In the data rows, the value 128 means zero.
Here are some points, each followed by its number:
c(140, 148, 087, 126, 129, 130, 140, 124, 147, 162, 109, 073, 134, 082, 100,
  135, 111, 103, 173, 128, 094, 120, 109, 156, 133, 132, 086, 135, 116, 104,
  082, 109, 108, 104, 110, 125, 112, 149, 127, 109, 132, 121, 123, 094, 121,
  142, 149, 136, 122, 167, 119, 127, 095, 135, 197, 137, 146, 114, 156) 0
c(144, 147, 115, 125, 112, 143, 108, 086, 119, 123, 108, 079, 135, 159, 101,
  128, 110, 104, 118, 131, 094, 112, 118, 131, 130, 129, 148, 153, 122, 117,
  131, 113, 138, 089, 121, 138, 125, 147, 131, 117, 122, 132, 112, 172, 089,
  126, 147, 141, 114, 143, 116, 140, 119, 127, 179, 155, 100, 109, 133) 1
c(144, 133, 146, 134, 104, 106, 121, 159, 058, 121, 104, 088, 129, 118, 138,
  099, 126, 094, 132, 122, 135, 118, 160, 122, 098, 141, 115, 139, 119, 187,
  157, 122, 113, 146, 093, 141, 110, 127, 100, 154, 106, 090, 103, 104, 109,
  095, 121, 137, 122, 123, 127, 096, 124, 164, 053, 132, 108, 156, 137) 2
c(124, 102, 127, 114, 108, 094, 128, 148, 154, 117, 143, 134, 133, 152, 169,
  130, 168, 133, 117, 125, 125, 145, 165, 129, 154, 133, 113, 103, 097, 101,
  130, 149, 158, 106, 116, 122, 120, 098, 098, 118, 121, 110, 111, 137, 120,
  126, 170, 049, 145, 173, 098, 134, 125, 132, 125, 163, 093, 127, 157) 3
c(124, 128, 136, 139, 139, 137, 117, 089, 134, 165, 132, 101, 122, 096, 122,
  129, 169, 126, 158, 148, 111, 119, 117, 144, 120, 142, 128, 160, 118, 130,
  111, 128, 112, 153, 121, 132, 114, 138, 152, 124, 138, 115, 147, 125, 124,
  115, 167, 144, 124, 160, 114, 154, 111, 124, 136, 101, 129, 091, 153) 4
c(135, 119, 151, 146, 141, 154, 128, 153, 139, 109, 118, 130, 142, 134, 115,
  126, 098, 130, 115, 127, 145, 126, 107, 110, 101, 134, 137, 133, 120, 118,
  139, 119, 144, 146, 150, 126, 116, 139, 157, 129, 126, 122, 148, 144, 107,
  122, 124, 140, 120, 147, 114, 142, 130, 131, 056, 140, 123, 116, 127) 5
c(136, 134, 119, 142, 129, 166, 103, 135, 117, 119, 145, 123, 109, 123, 115,
  121, 127, 097, 149, 172, 119, 154, 102, 137, 140, 141, 150, 157, 108, 113,
  124, 117, 106, 151, 107, 131, 122, 156, 144, 163, 134, 119, 160, 127, 155,
  127, 207, 117, 115, 160, 112, 128, 151, 135, 131, 146, 108, 101, 164) 6
c(146, 114, 140, 155, 116, 145, 132, 145, 145, 126, 154, 136, 133, 150, 147,
  113, 129, 143, 098, 113, 139, 129, 116, 109, 113, 116, 131, 143, 132, 124,
  128, 131, 123, 101, 140, 133, 133, 118, 122, 142, 119, 137, 120, 149, 071,
  134, 126, 124, 122, 125, 114, 118, 116, 131, 117, 132, 108, 123, 130) 7
c(138, 108, 119, 136, 103, 175, 130, 121, 139, 116, 154, 130, 128, 116, 166,
  128, 148, 135, 123, 123, 115, 132, 107, 137, 146, 130, 128, 126, 170, 099,
  132, 141, 151, 098, 117, 126, 120, 086, 094, 126, 147, 110, 107, 115, 133,
  134, 117, 165, 133, 111, 111, 123, 131, 137, 125, 111, 107, 126, 111) 8
c(160, 167, 169, 115, 135, 089, 127, 095, 162, 105, 148, 144, 131, 096, 182,
  053, 090, 144, 102, 064, 125, 129, 147, 147, 127, 151, 061, 137, 119, 113,
  083, 141, 098, 141, 128, 157, 127, 092, 139, 080, 120, 155, 099, 116, 129,
  173, 148, 103, 087, 074, 138, 154, 094, 153, 223, 105, 155, 160, 152) 9
c(135, 116, 139, 126, 116, 153, 141, 144, 128, 104, 135, 135, 156, 155, 140,
  117, 092, 151, 102, 116, 127, 134, 110, 124, 132, 108, 129, 088, 146, 102,
  125, 140, 131, 117, 139, 132, 120, 149, 134, 164, 142, 112, 118, 162, 150,
  160, 128, 093, 113, 135, 105, 118, 133, 134, 142, 143, 118, 129, 102) 10
c(137, 130, 131, 122, 156, 106, 147, 144, 124, 128, 145, 116, 128, 118, 136,
  129, 115, 128, 128, 134, 126, 125, 110, 139, 092, 120, 129, 150, 130, 149,
  134, 121, 134, 104, 130, 124, 121, 104, 125, 136, 117, 105, 153, 098, 118,
  106, 139, 154, 123, 145, 111, 118, 124, 124, 081, 114, 136, 130, 116) 11
c(142, 171, 105, 139, 134, 146, 145, 159, 092, 116, 102, 121, 122, 125, 087,
  111, 120, 099, 095, 104, 166, 153, 137, 088, 160, 122, 162, 113, 119, 190,
  170, 123, 130, 112, 154, 132, 099, 156, 133, 117, 078, 084, 146, 121, 090,
  094, 132, 118, 120, 090, 170, 090, 114, 134, 138, 129, 146, 185, 135) 12
c(138, 121, 135, 104, 138, 129, 142, 090, 134, 097, 142, 139, 130, 142, 152,
  128, 124, 149, 125, 110, 128, 133, 110, 127, 145, 108, 123, 125, 137, 118,
  112, 155, 122, 106, 146, 135, 117, 117, 130, 166, 134, 114, 107, 144, 154,
  131, 083, 079, 119, 114, 124, 122, 106, 133, 154, 121, 155, 121, 096) 13
c(149, 122, 123, 123, 136, 112, 089, 098, 134, 131, 105, 071, 048, 123, 147,
  103, 161, 119, 126, 153, 126, 129, 117, 160, 122, 125, 126, 154, 118, 173,
  123, 111, 143, 140, 122, 133, 123, 102, 150, 138, 125, 124, 129, 144, 112,
  110, 151, 137, 104, 103, 118, 140, 094, 078, 110, 066, 120, 110, 133) 14
c(114, 155, 114, 128, 143, 166, 072, 104, 176, 101, 137, 099, 087, 157, 143,
  057, 053, 098, 079, 151, 151, 142, 112, 153, 148, 129, 138, 151, 107, 093,
  112, 121, 141, 090, 126, 164, 137, 167, 164, 123, 106, 176, 150, 150, 087,
  173, 134, 165, 146, 087, 110, 133, 155, 202, 134, 144, 101, 133, 127) 15
c(134, 117, 109, 131, 119, 113, 117, 142, 142, 129, 104, 117, 134, 129, 122,
  135, 144, 123, 155, 155, 098, 113, 140, 134, 139, 115, 128, 109, 132, 109,
  126, 114, 141, 109, 108, 129, 116, 118, 104, 097, 143, 128, 137, 122, 148,
  136, 077, 160, 122, 156, 102, 132, 147, 127, 167, 155, 107, 123, 125) 16
c(118, 079, 120, 128, 117, 142, 145, 150, 158, 093, 096, 127, 140, 133, 145,
  125, 166, 151, 146, 165, 124, 103, 135, 138, 101, 117, 139, 111, 137, 094,
  142, 109, 155, 106, 131, 126, 114, 138, 093, 160, 150, 105, 144, 138, 152,
  104, 100, 138, 152, 153, 115, 128, 128, 117, 087, 117, 101, 136, 104) 17
c(132, 154, 127, 104, 136, 163, 114, 137, 139, 115, 134, 109, 095, 106, 088,
  124, 096, 087, 137, 166, 123, 135, 120, 118, 148, 117, 158, 158, 150, 104,
  150, 128, 114, 108, 098, 131, 109, 159, 120, 156, 118, 118, 143, 089, 146,
  122, 072, 206, 108, 116, 118, 115, 153, 131, 136, 143, 122, 147, 083) 18
c(149, 111, 132, 118, 091, 100, 103, 132, 124, 130, 112, 118, 139, 114, 112,
  120, 143, 112, 155, 136, 088, 124, 101, 140, 106, 128, 111, 129, 106, 102,
  114, 101, 105, 143, 100, 134, 124, 155, 128, 098, 143, 131, 089, 140, 127,
  149, 139, 105, 116, 140, 123, 145, 178, 137, 139, 138, 119, 097, 142) 19
c(139, 132, 145, 105, 121, 155, 097, 151, 147, 149, 144, 108, 137, 091, 104,
  126, 141, 101, 180, 153, 097, 139, 127, 133, 136, 128, 117, 164, 111, 102,
  109, 130, 100, 114, 081, 130, 119, 155, 128, 117, 135, 118, 151, 070, 132,
  158, 151, 156, 131, 161, 114, 125, 170, 126, 234, 136, 122, 131, 168) 20
c(138, 111, 115, 142, 110, 112, 130, 148, 122, 166, 120, 123, 127, 129, 159,
  127, 105, 153, 114, 110, 123, 124, 114, 130, 148, 114, 116, 126, 140, 095,
  129, 116, 112, 100, 135, 135, 104, 113, 115, 107, 149, 122, 100, 137, 172,
  134, 164, 109, 122, 103, 137, 120, 124, 127, 130, 119, 124, 138, 111) 21
c(035, 139, 176, 123, 134, 139, 030, 135, 129, 112, 152, 132, 069, 190, 190,
  120, 090, 168, 103, 151, 152, 121, 162, 045, 171, 176, 128, 064, 210, 098,
  158, 106, 136, 150, 088, 108, 189, 098, 124, 138, 081, 173, 141, 196, 120,
  166, 077, 131, 065, 255, 163, 109, 155, 104, 029, 255, 102, 129, 150) 22
c(150, 116, 112, 127, 116, 115, 117, 121, 121, 152, 121, 108, 132, 189, 142,
  128, 137, 148, 100, 084, 124, 093, 108, 128, 101, 133, 122, 130, 152, 101,
  135, 105, 112, 149, 151, 143, 115, 115, 110, 154, 127, 126, 095, 177, 122,
  117, 128, 121, 113, 108, 114, 141, 088, 135, 059, 147, 114, 131, 141) 23
c(150, 118, 088, 128, 151, 158, 142, 161, 122, 105, 102, 125, 133, 108, 108,
  111, 121, 119, 144, 130, 140, 134, 117, 142, 134, 141, 105, 107, 086, 132,
  114, 109, 140, 106, 145, 132, 124, 136, 147, 124, 124, 116, 152, 121, 092,
  118, 131, 109, 110, 155, 127, 134, 105, 132, 127, 115, 149, 121, 133) 24
c(092, 154, 107, 133, 138, 173, 134, 119, 107, 116, 125, 142, 133, 196, 101,
  158, 079, 133, 098, 131, 172, 144, 168, 082, 136, 147, 181, 158, 133, 122,
  188, 117, 088, 099, 176, 111, 163, 133, 135, 148, 097, 170, 159, 156, 131,
  085, 079, 126, 170, 112, 179, 140, 141, 123, 101, 105, 131, 138, 136) 25
c(123, 112, 160, 121, 119, 122, 153, 139, 142, 136, 151, 132, 109, 099, 153,
  131, 124, 133, 133, 108, 123, 127, 164, 131, 153, 110, 114, 097, 141, 088,
  111, 152, 147, 141, 128, 138, 124, 127, 117, 131, 130, 123, 119, 126, 165,
  152, 088, 116, 156, 140, 111, 135, 115, 127, 128, 146, 120, 119, 082) 26
c(140, 120, 108, 126, 139, 157, 110, 143, 113, 128, 133, 112, 127, 155, 114,
  132, 135, 124, 125, 151, 131, 142, 108, 129, 162, 134, 152, 164, 106, 113,
  141, 127, 101, 124, 125, 131, 119, 152, 145, 121, 131, 123, 144, 142, 135,
  116, 199, 117, 112, 167, 123, 120, 131, 125, 164, 106, 120, 095, 160) 27
c(150, 131, 111, 105, 111, 125, 100, 130, 111, 154, 110, 074, 132, 117, 103,
  118, 140, 116, 157, 139, 081, 128, 113, 158, 175, 127, 114, 139, 100, 236,
  110, 119, 123, 098, 098, 134, 105, 178, 140, 110, 133, 107, 115, 120, 123,
  147, 136, 133, 109, 136, 122, 136, 130, 127, 159, 145, 132, 108, 168) 28
c(161, 121, 126, 116, 117, 114, 106, 090, 154, 121, 120, 081, 129, 142, 154,
  097, 151, 109, 130, 119, 103, 116, 148, 155, 087, 139, 118, 136, 114, 155,
  128, 103, 122, 157, 111, 147, 150, 107, 083, 123, 133, 146, 112, 119, 109,
  114, 132, 141, 095, 133, 124, 103, 141, 133, 084, 136, 123, 105, 137) 29
c(139, 111, 130, 108, 138, 118, 132, 129, 149, 144, 130, 132, 097, 096, 119,
  127, 148, 107, 168, 150, 113, 157, 118, 167, 178, 137, 128, 158, 097, 116,
  098, 111, 155, 146, 109, 134, 127, 176, 165, 131, 150, 127, 149, 098, 115,
  122, 143, 102, 112, 155, 118, 118, 130, 135, 122, 111, 151, 104, 153) 30
c(062, 186, 107, 133, 143, 167, 149, 163, 096, 118, 114, 142, 139, 161, 081,
  215, 121, 118, 096, 109, 182, 153, 160, 061, 131, 139, 177, 146, 055, 111,
  181, 127, 095, 161, 166, 059, 154, 153, 164, 165, 087, 156, 151, 154, 151,
  102, 070, 117, 176, 136, 141, 141, 108, 080, 125, 192, 133, 158, 167) 31
c(146, 101, 101, 115, 094, 114, 097, 148, 139, 124, 158, 144, 133, 155, 172,
  126, 145, 146, 110, 135, 117, 093, 117, 136, 108, 124, 124, 093, 137, 190,
  163, 134, 161, 146, 118, 131, 120, 072, 077, 168, 144, 122, 096, 115, 159,
  126, 187, 152, 118, 094, 117, 122, 146, 126, 070, 138, 104, 143, 099) 32
c(131, 087, 155, 107, 125, 094, 142, 096, 126, 153, 140, 136, 131, 136, 183,
  134, 163, 169, 121, 106, 131, 092, 112, 144, 099, 119, 125, 106, 154, 108,
  131, 162, 133, 144, 159, 124, 118, 106, 096, 138, 163, 117, 112, 137, 177,
  125, 067, 146, 132, 115, 127, 126, 084, 127, 070, 076, 118, 136, 093) 33
c(138, 123, 132, 132, 116, 163, 120, 122, 126, 107, 147, 141, 137, 141, 141,
  115, 103, 130, 106, 109, 126, 151, 106, 116, 102, 131, 127, 079, 129, 099,
  118, 148, 107, 105, 133, 135, 119, 126, 130, 114, 121, 104, 114, 157, 129,
  154, 103, 094, 108, 158, 121, 125, 127, 127, 212, 123, 105, 114, 156) 34
c(149, 141, 124, 148, 139, 153, 128, 119, 116, 128, 138, 109, 129, 132, 103,
  118, 147, 110, 126, 162, 153, 134, 113, 119, 111, 140, 150, 161, 135, 118,
  147, 124, 113, 151, 145, 141, 123, 129, 143, 171, 105, 133, 137, 125, 125,
  105, 152, 166, 107, 130, 114, 145, 108, 125, 098, 148, 113, 117, 151) 35
c(159, 166, 114, 142, 128, 162, 089, 151, 159, 136, 143, 113, 149, 111, 158,
  015, 135, 076, 111, 119, 157, 120, 120, 163, 116, 157, 108, 150, 110, 195,
  089, 118, 118, 108, 108, 190, 133, 156, 150, 135, 103, 166, 150, 119, 120,
  150, 190, 125, 081, 075, 128, 080, 116, 174, 128, 093, 126, 152, 149) 36
c(143, 105, 130, 091, 091, 101, 136, 146, 120, 170, 118, 124, 169, 121, 156,
  128, 131, 148, 143, 099, 105, 124, 110, 143, 140, 116, 085, 099, 138, 111,
  117, 098, 157, 113, 124, 137, 112, 092, 095, 152, 144, 117, 087, 101, 181,
  150, 183, 143, 111, 108, 122, 127, 105, 135, 144, 108, 142, 142, 093) 37
c(134, 000, 054, 211, 055, 164, 159, 176, 176, 153, 122, 096, 205, 206, 166,
  108, 154, 042, 157, 090, 169, 043, 156, 227, 130, 122, 199, 089, 155, 093,
  087, 132, 211, 180, 019, 139, 040, 088, 111, 123, 175, 160, 064, 050, 077,
  092, 099, 232, 105, 096, 143, 195, 123, 107, 053, 182, 057, 143, 110) 38
c(127, 130, 134, 128, 137, 095, 140, 137, 096, 113, 104, 125, 139, 132, 109,
  112, 120, 098, 130, 145, 150, 104, 072, 124, 094, 141, 147, 127, 077, 144,
  160, 116, 134, 098, 134, 144, 110, 168, 121, 123, 111, 110, 145, 112, 124,
  097, 091, 106, 128, 102, 184, 106, 116, 144, 057, 116, 115, 143, 144) 39
c(126, 118, 112, 118, 119, 167, 127, 158, 162, 099, 145, 132, 131, 132, 129,
  128, 128, 107, 110, 132, 142, 145, 181, 122, 151, 137, 141, 094, 067, 130,
  139, 137, 133, 099, 128, 123, 122, 145, 133, 147, 117, 117, 109, 113, 093,
  104, 134, 095, 139, 160, 118, 130, 137, 139, 110, 157, 104, 127, 140) 40
c(123, 125, 112, 141, 152, 167, 136, 093, 143, 110, 127, 136, 133, 125, 115,
  131, 087, 124, 121, 123, 152, 132, 106, 135, 108, 144, 136, 149, 113, 128,
  120, 123, 093, 144, 152, 122, 118, 159, 162, 139, 131, 114, 153, 143, 125,
  127, 082, 121, 121, 129, 113, 125, 115, 133, 095, 120, 132, 090, 142) 41
c(080, 146, 157, 140, 132, 111, 148, 149, 094, 115, 155, 136, 147, 125, 111,
  228, 137, 118, 110, 149, 167, 132, 102, 087, 119, 124, 170, 114, 135, 188,
  184, 138, 155, 098, 155, 014, 208, 125, 104, 115, 096, 162, 098, 124, 154,
  066, 170, 145, 176, 136, 189, 110, 136, 118, 122, 098, 119, 154, 096) 42
c(081, 137, 142, 147, 146, 126, 132, 161, 099, 105, 142, 143, 134, 124, 109,
  209, 143, 086, 115, 158, 153, 120, 091, 099, 111, 119, 169, 125, 136, 183,
  197, 140, 137, 106, 126, 027, 211, 122, 103, 104, 083, 165, 093, 095, 119,
  062, 143, 138, 187, 134, 171, 137, 178, 122, 135, 112, 120, 153, 117) 43
c(069, 145, 158, 135, 162, 131, 154, 100, 105, 082, 124, 209, 137, 128, 121,
  205, 132, 120, 140, 132, 146, 120, 125, 125, 125, 132, 135, 130, 128, 176,
  134, 157, 138, 101, 143, 046, 202, 133, 140, 100, 110, 148, 153, 099, 132,
  100, 117, 098, 178, 143, 180, 084, 165, 112, 166, 118, 160, 119, 115) 44
c(118, 090, 138, 123, 135, 099, 170, 148, 126, 140, 121, 183, 142, 114, 146,
  130, 118, 172, 129, 125, 152, 101, 114, 130, 096, 126, 122, 116, 138, 102,
  120, 146, 131, 106, 151, 137, 125, 104, 109, 149, 168, 113, 149, 114, 152,
  153, 142, 126, 122, 112, 107, 128, 113, 130, 045, 104, 134, 161, 113) 45
c(142, 131, 130, 133, 177, 123, 152, 137, 123, 119, 111, 120, 137, 053, 093,
  136, 115, 100, 194, 135, 103, 138, 113, 167, 166, 134, 067, 115, 116, 119,
  079, 119, 135, 156, 115, 125, 120, 127, 142, 112, 154, 118, 152, 073, 130,
  133, 110, 115, 125, 135, 113, 148, 124, 129, 146, 129, 198, 113, 119) 46
c(162, 116, 130, 098, 134, 116, 126, 098, 169, 106, 112, 124, 128, 111, 123,
  095, 109, 135, 157, 131, 092, 121, 140, 166, 146, 112, 100, 116, 134, 132,
  120, 123, 125, 155, 115, 155, 129, 126, 130, 156, 142, 139, 150, 128, 164,
  128, 094, 117, 099, 116, 133, 142, 155, 128, 159, 116, 151, 113, 098) 47
Which three points above are nearest to each new point by angle, seen from the average point of the numbered points? Their numbers follow each, nearest first.
c(145, 132, 093, 135, 107, 096, 113, 156, 127, 136, 128, 117, 096, 109, 123,
  118, 154, 114, 143, 127, 109, 139, 103, 154, 159, 124, 106, 153, 124, 178,
  118, 109, 116, 147, 113, 126, 116, 109, 132, 088, 131, 131, 088, 118, 134,
  118, 155, 080, 118, 128, 118, 142, 135, 128, 155, 122, 119, 112, 128) 28 19 14
c(122, 121, 097, 137, 144, 168, 123, 120, 137, 110, 128, 106, 127, 102, 103,
  139, 151, 109, 173, 166, 110, 137, 115, 154, 107, 121, 120, 153, 134, 104,
  096, 129, 108, 154, 102, 124, 116, 140, 135, 096, 122, 115, 150, 088, 143,
  142, 203, 121, 134, 172, 117, 128, 137, 122, 233, 108, 139, 100, 166) 20 0 4
c(140, 114, 109, 149, 157, 142, 163, 147, 106, 098, 110, 121, 171, 088, 100,
  119, 140, 131, 163, 108, 111, 124, 120, 145, 127, 113, 083, 120, 152, 103,
  096, 115, 155, 104, 148, 134, 122, 125, 125, 096, 129, 121, 153, 107, 154,
  139, 117, 140, 113, 134, 113, 144, 093, 123, 157, 130, 176, 145, 105) 46 24 0
c(147, 135, 170, 138, 103, 107, 099, 104, 072, 140, 144, 109, 111, 133, 136,
  096, 114, 113, 120, 147, 123, 147, 155, 110, 155, 127, 142, 137, 118, 150,
  140, 125, 121, 104, 107, 149, 139, 117, 123, 127, 121, 123, 164, 130, 118,
  126, 137, 141, 108, 131, 133, 150, 148, 151, 131, 134, 092, 119, 151) 2 1 28
c(152, 103, 121, 126, 139, 109, 151, 153, 148, 139, 119, 193, 128, 121, 144,
  108, 122, 155, 126, 111, 154, 121, 122, 125, 095, 136, 120, 126, 126, 190,
  125, 144, 136, 100, 142, 146, 119, 124, 139, 118, 154, 130, 153, 139, 115,
  139, 113, 104, 119, 139, 104, 117, 131, 129, 082, 108, 139, 141, 135) 45 11 7
c(076, 137, 141, 142, 134, 120, 143, 151, 092, 105, 109, 120, 051, 117, 124,
  172, 112, 129, 112, 114, 156, 115, 149, 103, 106, 138, 127, 116, 148, 129,
  156, 103, 133, 148, 143, 093, 149, 123, 129, 132, 106, 133, 085, 145, 156,
  108, 138, 144, 172, 118, 140, 122, 111, 109, 082, 159, 122, 131, 096) 42 31 43
c(138, 124, 126, 109, 168, 159, 160, 135, 134, 115, 119, 131, 122, 080, 105,
  116, 080, 109, 164, 115, 123, 149, 125, 160, 152, 129, 101, 131, 148, 101,
  089, 129, 153, 159, 131, 132, 115, 156, 158, 167, 123, 111, 153, 078, 130,
  130, 126, 167, 109, 123, 116, 120, 121, 124, 139, 081, 182, 117, 106) 46 30 47
c(101, 112, 126, 112, 154, 104, 151, 128, 174, 142, 124, 136, 119, 131, 145,
  133, 143, 150, 125, 130, 124, 105, 085, 135, 122, 113, 116, 134, 131, 149,
  118, 130, 112, 157, 140, 120, 119, 098, 124, 173, 129, 100, 146, 116, 159,
  131, 124, 146, 151, 130, 108, 122, 124, 114, 124, 130, 140, 117, 101) 33 45 11
c(136, 125, 153, 118, 127, 099, 119, 125, 119, 110, 129, 127, 135, 128, 128,
  130, 160, 103, 150, 168, 118, 141, 116, 132, 134, 137, 134, 100, 092, 113,
  131, 132, 135, 155, 109, 122, 123, 173, 142, 088, 136, 106, 146, 127, 135,
  105, 117, 189, 124, 153, 114, 127, 162, 124, 198, 092, 115, 096, 148) 20 16 4
c(125, 120, 148, 149, 129, 101, 115, 117, 140, 138, 123, 069, 067, 123, 130,
  130, 122, 138, 099, 135, 128, 104, 119, 125, 102, 142, 127, 142, 140, 115,
  117, 111, 088, 103, 138, 130, 124, 129, 139, 130, 146, 130, 115, 149, 120,
  134, 153, 129, 131, 136, 136, 140, 084, 125, 080, 119, 124, 105, 156) 14 23 4
c(116, 102, 125, 121, 125, 085, 160, 106, 161, 150, 122, 193, 126, 127, 142,
  116, 113, 187, 125, 101, 128, 117, 165, 117, 092, 121, 120, 109, 144, 125,
  136, 161, 160, 102, 142, 136, 132, 099, 097, 149, 163, 171, 160, 150, 167,
  163, 160, 129, 138, 086, 116, 165, 130, 155, 081, 152, 139, 160, 116) 45 33 32
c(136, 150, 156, 135, 109, 144, 133, 102, 116, 094, 174, 118, 131, 106, 140,
  116, 118, 116, 105, 107, 138, 136, 171, 102, 151, 122, 145, 131, 136, 106,
  147, 138, 139, 146, 138, 132, 118, 143, 138, 118, 108, 117, 100, 148, 123,
  114, 123, 135, 110, 092, 165, 150, 138, 133, 114, 146, 128, 143, 123) 12 9 25
c(148, 103, 166, 124, 106, 103, 107, 126, 130, 113, 118, 135, 147, 115, 124,
  119, 145, 113, 169, 168, 103, 113, 121, 164, 091, 147, 124, 148, 162, 100,
  120, 113, 085, 104, 093, 139, 114, 129, 132, 115, 148, 125, 146, 110, 102,
  147, 161, 108, 126, 152, 120, 143, 164, 130, 100, 147, 122, 107, 175) 19 20 4
c(136, 132, 120, 119, 142, 100, 121, 160, 133, 181, 111, 077, 082, 119, 139,
  123, 104, 131, 115, 128, 102, 125, 117, 132, 134, 114, 107, 154, 149, 117,
  127, 105, 125, 097, 098, 125, 116, 075, 101, 119, 133, 117, 122, 101, 172,
  142, 095, 134, 123, 110, 112, 091, 135, 130, 122, 116, 123, 135, 098) 21 37 16
c(103, 086, 136, 145, 099, 116, 094, 122, 149, 153, 130, 133, 121, 156, 131,
  134, 134, 138, 135, 177, 114, 111, 144, 151, 088, 142, 169, 140, 134, 084,
  127, 120, 114, 156, 120, 133, 125, 141, 138, 140, 163, 124, 152, 135, 114,
  126, 143, 117, 153, 157, 121, 144, 167, 132, 050, 124, 094, 090, 138) 17 5 4
c(151, 116, 124, 126, 103, 107, 106, 105, 145, 172, 105, 078, 134, 130, 153,
  099, 126, 137, 154, 131, 093, 121, 126, 158, 144, 117, 108, 137, 167, 140,
  106, 123, 103, 104, 087, 143, 137, 109, 107, 116, 148, 147, 124, 096, 176,
  142, 121, 144, 100, 102, 109, 104, 122, 139, 132, 115, 114, 109, 088) 37 47 21
c(121, 165, 100, 156, 169, 149, 150, 139, 166, 112, 127, 194, 108, 127, 151,
  083, 117, 175, 074, 069, 152, 129, 147, 111, 119, 113, 090, 108, 163, 072,
  114, 156, 158, 163, 164, 137, 134, 087, 123, 097, 123, 173, 157, 150, 167,
  183, 095, 148, 144, 042, 125, 150, 106, 171, 147, 135, 160, 175, 087) 9 26 45
c(071, 167, 126, 132, 135, 134, 124, 110, 102, 143, 112, 109, 149, 159, 072,
  204, 135, 119, 105, 120, 127, 123, 166, 076, 126, 122, 162, 135, 113, 125,
  174, 102, 116, 108, 149, 069, 155, 140, 134, 087, 094, 157, 094, 158, 109,
  109, 107, 124, 187, 116, 174, 139, 142, 100, 193, 156, 119, 143, 142) 31 43 25
c(158, 114, 091, 151, 124, 129, 118, 103, 120, 124, 122, 203, 131, 152, 122,
  124, 130, 157, 122, 137, 135, 135, 111, 126, 109, 114, 147, 124, 131, 180,
  121, 148, 126, 154, 134, 142, 118, 132, 162, 111, 174, 120, 162, 155, 096,
  155, 123, 127, 107, 111, 113, 140, 166, 107, 142, 091, 123, 113, 121) 41 34 7
c(129, 142, 107, 122, 114, 113, 128, 173, 152, 140, 125, 115, 127, 133, 120,
  132, 112, 138, 111, 097, 147, 134, 116, 112, 149, 114, 115, 133, 145, 104,
  136, 112, 124, 148, 139, 133, 115, 124, 151, 130, 121, 118, 090, 159, 109,
  122, 123, 115, 127, 138, 129, 141, 112, 143, 130, 127, 144, 134, 138) 23 21 7
c(139, 121, 154, 135, 127, 121, 137, 114, 139, 147, 148, 142, 137, 099, 161,
  129, 127, 142, 132, 113, 108, 106, 112, 137, 108, 138, 098, 125, 121, 072,
  102, 143, 122, 098, 135, 131, 125, 124, 087, 156, 147, 141, 102, 102, 103,
  134, 134, 111, 126, 123, 111, 133, 109, 130, 078, 144, 123, 141, 131) 45 33 23
c(162, 138, 115, 106, 135, 158, 113, 155, 159, 108, 149, 121, 145, 132, 130,
  091, 133, 109, 136, 134, 125, 139, 119, 151, 139, 126, 115, 126, 137, 190,
  132, 119, 119, 151, 096, 149, 122, 103, 101, 181, 118, 129, 151, 074, 142,
  110, 184, 173, 089, 126, 122, 086, 147, 120, 136, 089, 132, 125, 097) 36 32 47
c(081, 159, 125, 111, 142, 133, 170, 133, 092, 168, 126, 181, 131, 135, 111,
  176, 135, 148, 104, 119, 171, 141, 183, 066, 159, 135, 149, 115, 117, 131,
  147, 154, 143, 106, 176, 098, 153, 156, 160, 119, 101, 155, 150, 149, 136,
  129, 150, 115, 179, 121, 172, 130, 120, 103, 185, 138, 156, 150, 156) 31 44 25
c(135, 185, 145, 130, 140, 126, 122, 153, 104, 126, 130, 124, 168, 117, 082,
  113, 128, 090, 129, 122, 137, 136, 187, 097, 110, 132, 147, 136, 120, 178,
  171, 127, 124, 151, 116, 135, 119, 147, 133, 100, 069, 097, 153, 110, 097,
  108, 125, 133, 110, 102, 164, 119, 125, 122, 201, 138, 131, 187, 135) 12 31 2
c(172, 135, 122, 141, 143, 139, 143, 124, 121, 098, 123, 128, 135, 136, 145,
  111, 123, 130, 121, 123, 133, 124, 109, 148, 114, 103, 110, 109, 143, 188,
  128, 113, 134, 156, 143, 132, 120, 109, 135, 103, 128, 105, 161, 130, 129,
  129, 121, 113, 092, 136, 117, 100, 117, 106, 175, 079, 153, 120, 114) 47 24 9
c(089, 145, 103, 133, 168, 098, 184, 117, 101, 139, 120, 189, 133, 168, 126,
  155, 086, 184, 110, 075, 167, 141, 166, 086, 114, 144, 119, 107, 172, 112,
  135, 160, 149, 113, 176, 114, 144, 100, 144, 098, 132, 172, 148, 167, 140,
  168, 150, 130, 165, 092, 150, 147, 104, 108, 153, 120, 163, 161, 113) 25 44 45
c(140, 132, 141, 121, 146, 094, 163, 113, 139, 128, 099, 118, 114, 125, 119,
  121, 107, 171, 117, 099, 140, 137, 112, 111, 151, 133, 112, 122, 179, 093,
  117, 110, 124, 097, 170, 141, 118, 112, 145, 094, 130, 127, 142, 153, 140,
  150, 130, 114, 123, 121, 106, 144, 074, 128, 166, 136, 159, 140, 137) 9 21 13
c(107, 134, 131, 131, 140, 115, 141, 086, 113, 138, 164, 126, 160, 136, 138,
  134, 116, 135, 101, 112, 155, 148, 178, 101, 148, 125, 143, 138, 124, 134,
  142, 130, 126, 097, 163, 130, 150, 133, 142, 126, 108, 169, 103, 133, 093,
  107, 121, 128, 149, 107, 171, 102, 109, 119, 130, 102, 139, 133, 127) 25 42 44
c(129, 142, 113, 124, 154, 102, 133, 107, 119, 138, 119, 117, 128, 069, 098,
  126, 136, 130, 196, 141, 076, 129, 102, 163, 124, 128, 073, 114, 146, 119,
  090, 108, 115, 144, 112, 134, 114, 107, 106, 079, 148, 122, 149, 072, 104,
  131, 117, 103, 108, 151, 112, 145, 140, 129, 175, 123, 161, 115, 123) 46 0 20
c(151, 176, 127, 114, 161, 114, 137, 101, 112, 104, 119, 136, 135, 109, 082,
  104, 167, 123, 130, 119, 117, 138, 164, 115, 150, 116, 137, 111, 135, 110,
  145, 115, 144, 151, 134, 132, 118, 113, 119, 134, 112, 122, 152, 118, 111,
  098, 117, 118, 113, 097, 174, 146, 125, 130, 129, 160, 150, 146, 127) 12 47 46
